Look-ups in named tables: a row name and a column name give one cell, copied from the table.

Table zemider
,naf,tor
lobez,9.16,0.38
ronom,4.73,4.84
zivivim,5.37,4.19
zud,3.00,6.57

ronom, tor -> 4.84
zud, tor -> 6.57
zud, naf -> 3.00
lobez, naf -> 9.16
zivivim, naf -> 5.37
ronom, naf -> 4.73
lobez, tor -> 0.38
zivivim, tor -> 4.19

Table sazodi
columns: zovo, bivib, luripan, lur, pagov, los, giz, nulis
mozato: [26, 61, 23, 80, 20, 44, 41, 68]
suzaza: [75, 53, 54, 24, 64, 26, 42, 24]
bap: [14, 31, 52, 78, 19, 54, 26, 36]
bofu: [78, 31, 66, 51, 39, 85, 67, 17]
vinap: [18, 17, 13, 54, 39, 77, 48, 42]

What is the bivib of bofu in sazodi?
31
What is the los of mozato in sazodi?
44
What is the giz of bofu in sazodi?
67
What is the los of bofu in sazodi?
85
What is the luripan of bap in sazodi?
52
What is the lur of bofu in sazodi?
51
What is the giz of mozato in sazodi?
41
What is the zovo of bap in sazodi?
14
What is the pagov of bap in sazodi?
19
What is the giz of vinap in sazodi?
48
What is the nulis of suzaza in sazodi?
24
What is the nulis of bofu in sazodi?
17
What is the lur of suzaza in sazodi?
24
Which row has the largest zovo? bofu

devomel =
fields: zoke, niviziz, zopub, dimi, keb, bopusa, mobef, som
fonizeg: [0.06, 3.95, 0.79, 4.43, 1.28, 4.64, 3.84, 2.37]
rov: [5.74, 1.47, 5.47, 3.86, 3.98, 1.93, 4.01, 2.96]
seviz: [0.89, 3.54, 1.08, 2.32, 1.79, 3.62, 1.91, 2.44]
zat: [0.41, 3.91, 1.43, 5.26, 1.28, 5.08, 4.59, 2.40]
tiribu: [2.22, 3.29, 3.49, 6.50, 2.01, 4.50, 6.23, 2.79]
foguke: [1.57, 3.54, 2.87, 8.69, 1.67, 5.57, 7.86, 2.68]
fudu: [0.65, 3.68, 1.12, 3.76, 1.61, 4.14, 3.26, 2.42]

What is the som of foguke in devomel?
2.68
What is the zoke of seviz in devomel?
0.89
What is the bopusa of foguke in devomel?
5.57
What is the keb of fudu in devomel?
1.61
What is the keb of rov in devomel?
3.98
What is the som of tiribu in devomel?
2.79
What is the som of seviz in devomel?
2.44
What is the mobef of foguke in devomel?
7.86
What is the som of zat in devomel?
2.40
What is the mobef of tiribu in devomel?
6.23
What is the niviziz of zat in devomel?
3.91
What is the bopusa of fonizeg in devomel?
4.64
What is the zopub of rov in devomel?
5.47
What is the bopusa of tiribu in devomel?
4.50
What is the keb of fonizeg in devomel?
1.28
What is the keb of zat in devomel?
1.28
What is the dimi of seviz in devomel?
2.32
What is the dimi of foguke in devomel?
8.69
What is the keb of foguke in devomel?
1.67

